In the data rows, 128 means zero.
Some points, one per row:
[135  93 138 107 134 121 132 147 105 106 120 141]
[ 91 153  94 141 134 103 146 120 138 119 144 108]
[166  67 168  98 118 143 124 137  92  97 133 173]
[127 104  99 130 148 134 144  83  95  82 107 160]
[ 94 134  86 149 135 125 134  91 121  99  93 107]
[139 124 115 124 145 138 139 141 119 154  93 106]
[ 60 176  10 141 148  45 188  29 255  57 113 114]
[141 158 172 161 115 148 106 157 145 192 165 120]
[134 103 151 136 114 121 113 161  96 134 133 147]
[128  79 143 124 119 103 139 151 116 108 134 157]
[135  69 128 142 140 149 124  65  99  71  77 171]
[197  76 211  74 111 175 124 187  58 142 151 146]
[112 195 113 162 128 126 126 123 195 175 145  88]
[104 184  62 118 146  94 150 103 191 137 109  93]
[120 164 104 151 138 171 105 100 107 144  84  83]
[113 141 158 158 115 119 102 166 147 184 111 106]
[114 161 143 143 116 138 100 159 113 167 132  79]
[108 145 128 170 122 134 105 120 105 139 144 117]
[107 136 100 136 145 113 139  81 142  93 116 142]
[221  90 144  68 129 120 182 130 178 121 177 210]
[118 160 125 157 126 180  73 131  67 170  91  66]
[120 136  71 113 155  88 178  36 206  67 126 175]
[139  65 172 141 113 167  94 126  54 106  84 145]
[169  82 178 102 123 122 138 139 135 108 149 179]
[120 118 110 117 137 125 155 102 134 102 124 154]
[107 122 137 155 130 122 115 129 125 137  97 113]
Here are 12 more points, each followed by its number:
[123 108 133 116 133 138 123 131 100 126 119 132] 0
[139 104 131 123 129 137 126 106 122 111 121 152] 1
[165 118 121  80 126 121 165 143 127 108 146 138] 2
[176  91 191 125 117 162 129 150  93 117 151 166] 3
[103 158 110 160 132 157  94  91 127 129 106 119] 4
[116 120 124 143 123 122 119 108 135 114 135 138] 5
[104 188  82 108 132  92 146 159 165 157 145  73] 6
[104 161 122 133 130 107 109 186 132 185 123  72] 7
[145  93 156 112 125 124 143 141 133 110 115 147] 8
[127 111 163 165 121 147  99 130  87 152  88 125] 9
[132 140  88 138 120 112 151 134 177 155  97  89] 10
[141 119 203 151 112 183  41 213  19 203 121  95] 11
Which of these numbered points is nearest to each point below, ignoring the 3 directions in which the first points spread most? Its number follows each.
[146 112 173 160 113 182 101 133  82 136 129 127] > 3
[137  85 116 113 123  92 192 102 183  80 129 162] > 8
[125 153 123 151 128 143 109 125 130 163 122 112] > 1
[117 159 142 107 121  88 131 196 163 171 170  91] > 7
[205  71 199  89 114 146 121 172 100 147 157 184] > 1
[132  88 167 149 135 148 114 116  89 128  96 154] > 9
[132 139 129 107 115 134 136 151 117 131 140 105] > 2
[125  91 148 137 123 129 118 107 110  91 131 164] > 5
[145 124 121  89 132  75 174 116 225  98 159 169] > 8
[139 142 162 127 119 151 129 143 127 134 175 129] > 3
[163 126 119  76 131  87 182 156 199 143 159 141] > 7
[152 168 132  70 131 127 148 165 158 158 166  92] > 2
[169  99 139 132 114 139 142 170 136 169 104 111] > 10
[106 212 107 106 114  94 125 205 156 205 168  36] > 6
[122 193 174 149 117 122  94 204 157 223 134  73] > 8
[143 142 174 131 125 141 118 163 110 160 160 118] > 3
[ 70 144  80 152 130  97 134  68 160  75 125 138] > 5
[ 99 107 114 184 145 163  86  86  84 120  35 110] > 9
[116 149 113 163 138 183  97  74 109 122 102 132] > 4
[134  74 155 128 112 134 121 113  97  78 147 184] > 5
[130 130  98 132 135 147 117  85 111 117  95 122] > 1
[180  95 119  86 129 151 165  96 161 106 108 148] > 10
[123 127  52 115 147 108 153  50 178  86  64 145] > 10
[103 118 140 149 122 116 106 115 117 119 136 138] > 5
[138 175 132  62 123  60 176 197 197 148 211 114] > 6
[128 171 102 115 137 120 158 106 189 122 172 134] > 3
[ 87 174  55 150 145 122 122  48 192 106 109 125] > 4
[144 134 137  94 134 156 118 148  93 141 127 107] > 2
[181  71 187 133 107 177 119 149  77 135 138 160] > 3
[119 118 190 152 103 153  87 170  69 147 139 115] > 5
[ 83 134  78 145 131 109 142  61 173  75 119 137] > 5
[128  82  86 152 137 122 160  58 161  77  63 143] > 10
[104 162 101 144 122  76 158 141 206 128 145  96] > 8
[145  90 147 149 119 146 135 127 116 136  80 121] > 10
[ 97 137  59 139 152 106 138  51 164  87  99 143] > 1
